In the data rows, zero lies at 4.5, halfway between 4 and 5.
Here are some points:
[5 3 7 4 3 7 5 3 5 5 4 4]
[5 4 3 5 7 5 7 4 2 1 6 4]
[4 3 4 4 5 6 9 6 4 5 8 6]
[5 6 2 6 6 5 6 7 5 4 3 6]
[5 5 5 4 6 3 4 7 5 5 3 4]
[7 5 3 4 3 4 1 4 6 4 2 5]
[5 4 7 4 5 5 5 7 3 6 5 3]
[3 4 4 6 5 6 4 3 4 1 8 5]
[5 4 7 5 5 3 6 3 5 8 4 5]
[5 3 6 3 5 2 8 5 4 6 5 5]
[4 8 5 7 4 7 2 3 5 7 3 7]
[6 4 5 2 1 3 4 3 5 6 0 3]
[3 2 2 5 5 2 6 4 6 6 6 5]
[5 4 2 5 5 3 4 3 6 4 5 5]
[4 4 3 5 6 3 6 4 5 2 4 5]
[3 5 4 4 4 4 7 3 6 6 8 7]
[3 3 4 5 5 4 7 5 4 4 7 7]
[2 2 5 5 4 5 7 7 3 5 7 6]
[6 4 5 7 4 6 5 3 5 3 4 6]
[7 8 6 6 1 9 0 9 7 6 5 4]
[4 4 7 4 2 7 2 6 5 3 7 4]
[4 1 5 4 4 3 8 7 3 4 9 6]
[6 4 6 6 5 2 3 6 7 9 0 5]
[2 7 3 5 5 5 3 2 4 3 3 4]
[5 3 6 4 5 3 5 4 5 7 4 6]
[3 2 7 5 5 5 6 6 3 3 6 7]
[4 5 0 5 5 4 4 2 3 3 6 5]
[4 2 4 5 3 4 6 6 5 7 9 7]
[4 4 6 4 4 2 5 4 5 5 3 4]
[4 3 3 4 4 3 4 6 4 5 7 5]
[6 7 6 5 1 9 0 8 5 5 2 1]
[5 5 8 5 0 5 6 4 5 9 5 5]
[4 3 5 5 4 4 4 4 3 2 6 3]
[6 5 2 6 7 5 3 3 2 4 4 1]
[4 2 5 2 3 4 8 5 4 3 6 4]
[5 4 7 4 3 6 6 6 4 6 6 5]
[7 8 5 2 3 9 4 8 1 1 0 2]
[3 6 6 6 6 6 3 3 5 2 4 5]
[4 4 4 3 5 2 7 5 4 5 6 4]
Then 24 other points, each followed by its number:
[4 6 4 5 6 4 5 3 6 5 6 5] 0
[6 4 7 4 5 4 2 7 6 6 4 3] 1
[6 5 3 5 5 4 2 1 4 4 5 2] 2
[6 4 6 5 3 6 2 6 6 4 3 2] 3
[4 6 2 4 5 4 3 3 6 4 4 4] 4
[4 3 5 3 4 6 7 5 1 2 5 5] 5
[3 1 6 5 5 4 8 5 3 4 6 6] 6
[2 3 4 5 5 4 6 5 4 2 7 7] 7
[3 4 5 6 4 4 6 4 4 8 7 5] 8
[5 5 4 4 5 2 4 5 6 7 3 7] 9
[3 5 4 4 3 5 6 5 6 6 8 7] 10
[1 3 5 6 5 4 7 5 4 5 9 7] 11
[6 3 6 7 2 6 2 6 6 5 6 3] 12
[2 4 4 6 5 3 5 3 6 5 8 6] 13
[3 7 5 6 6 6 3 5 6 5 7 6] 14
[5 7 5 2 5 5 4 7 5 4 0 0] 15
[6 5 5 5 8 5 4 2 2 5 4 2] 16
[3 3 4 5 6 3 7 5 4 6 7 6] 17
[4 6 5 5 2 4 3 4 7 8 3 5] 18
[5 8 2 5 5 6 3 4 6 4 2 5] 19
[6 7 2 4 6 9 2 8 4 3 0 2] 20
[6 5 3 4 5 4 3 5 4 3 3 8] 21
[5 4 7 6 0 5 4 3 5 9 2 3] 22
[6 3 6 3 3 6 5 5 2 5 5 4] 23
Which of these numbered points is nearest to each point below, ignoring the 2 directions in which the first points spread most? Its number follows each.
[1 7 7 7 8 5 2 3 6 3 6 4] > 14
[4 4 6 4 4 7 8 5 1 2 5 3] > 5
[5 3 3 7 6 4 6 4 6 6 4 7] > 19
[8 5 6 3 5 5 3 9 4 2 0 5] > 21
[1 4 2 5 6 3 5 3 6 3 8 6] > 13
[6 5 4 2 4 4 4 1 5 2 3 0] > 2
[4 3 6 3 3 4 8 6 1 2 8 5] > 5
[2 5 3 6 6 5 6 4 5 6 8 6] > 14
[5 2 7 5 4 1 5 7 6 6 4 6] > 1
[3 2 6 5 5 6 7 4 3 5 6 6] > 6
[4 3 3 3 5 2 7 5 2 2 2 1] > 15
[5 6 4 3 6 5 4 3 3 1 0 0] > 15
[5 6 4 6 7 5 5 3 5 3 5 3] > 0
[9 9 3 3 7 8 1 4 0 5 0 0] > 16
[6 4 4 3 4 3 5 5 4 6 3 2] > 15
Now 24 new points, numbered from 0 again:
[6 4 3 4 5 5 6 4 5 2 4 2] 0
[7 5 5 5 6 4 6 3 4 5 3 4] 1
[5 4 6 3 5 3 5 6 7 7 5 5] 2
[5 4 7 5 0 5 5 4 7 9 1 6] 3
[3 5 5 6 6 5 3 3 6 4 8 5] 4
[4 2 6 3 4 5 7 5 1 3 7 4] 5
[5 9 7 4 6 6 0 8 8 7 3 7] 6
[3 8 7 4 6 4 0 5 7 4 3 1] 7
[3 2 4 5 3 5 7 4 5 4 9 7] 8
[4 4 5 4 4 5 6 5 4 3 6 4] 9
[6 4 2 5 4 3 5 3 4 5 3 5] 10
[5 5 6 3 3 4 3 7 5 4 4 2] 11
[2 4 5 5 5 4 6 5 4 6 9 7] 12
[4 2 6 5 4 5 8 6 4 5 8 6] 13
[5 3 5 5 4 6 7 4 5 3 9 6] 14
[5 5 4 3 4 2 4 4 5 4 1 3] 15
[3 3 4 4 4 7 8 5 4 3 6 7] 16
[4 4 7 5 4 7 5 5 5 4 6 6] 17
[3 6 6 5 4 4 3 4 6 7 6 7] 18
[3 9 2 5 0 8 2 1 6 5 0 3] 19
[5 6 7 5 6 4 3 4 7 4 3 3] 20
[5 5 5 2 2 3 4 6 6 8 1 4] 21
[4 4 2 7 7 4 3 5 6 4 5 7] 22
[7 5 2 5 6 4 3 3 2 4 3 4] 23
The same question for these:
[2 3 4 4 4 7 8 5 3 3 6 7] > 16
[6 9 0 3 5 5 0 6 0 0 0 1] > 21
[5 4 6 6 3 4 5 2 6 8 4 7] > 3
[7 6 2 3 5 7 2 4 2 2 0 0] > 0
[3 6 5 5 4 5 3 4 7 6 4 5] > 18
[3 6 8 5 7 5 4 3 5 5 4 3] > 20
[2 5 6 5 6 5 4 5 8 4 5 4] > 20
[5 3 7 4 3 5 7 5 5 6 8 6] > 14
[6 5 2 3 4 2 4 6 5 4 1 3] > 21
[5 4 6 3 3 3 4 5 5 4 1 5] > 15
[4 4 4 4 4 6 6 4 3 1 5 7] > 16
[3 4 3 4 3 7 5 6 4 2 7 5] > 8
[2 4 4 6 6 5 5 6 4 4 9 7] > 12
[5 4 3 5 6 4 5 2 4 2 5 2] > 0
[7 8 0 4 9 8 5 3 0 1 0 0] > 1
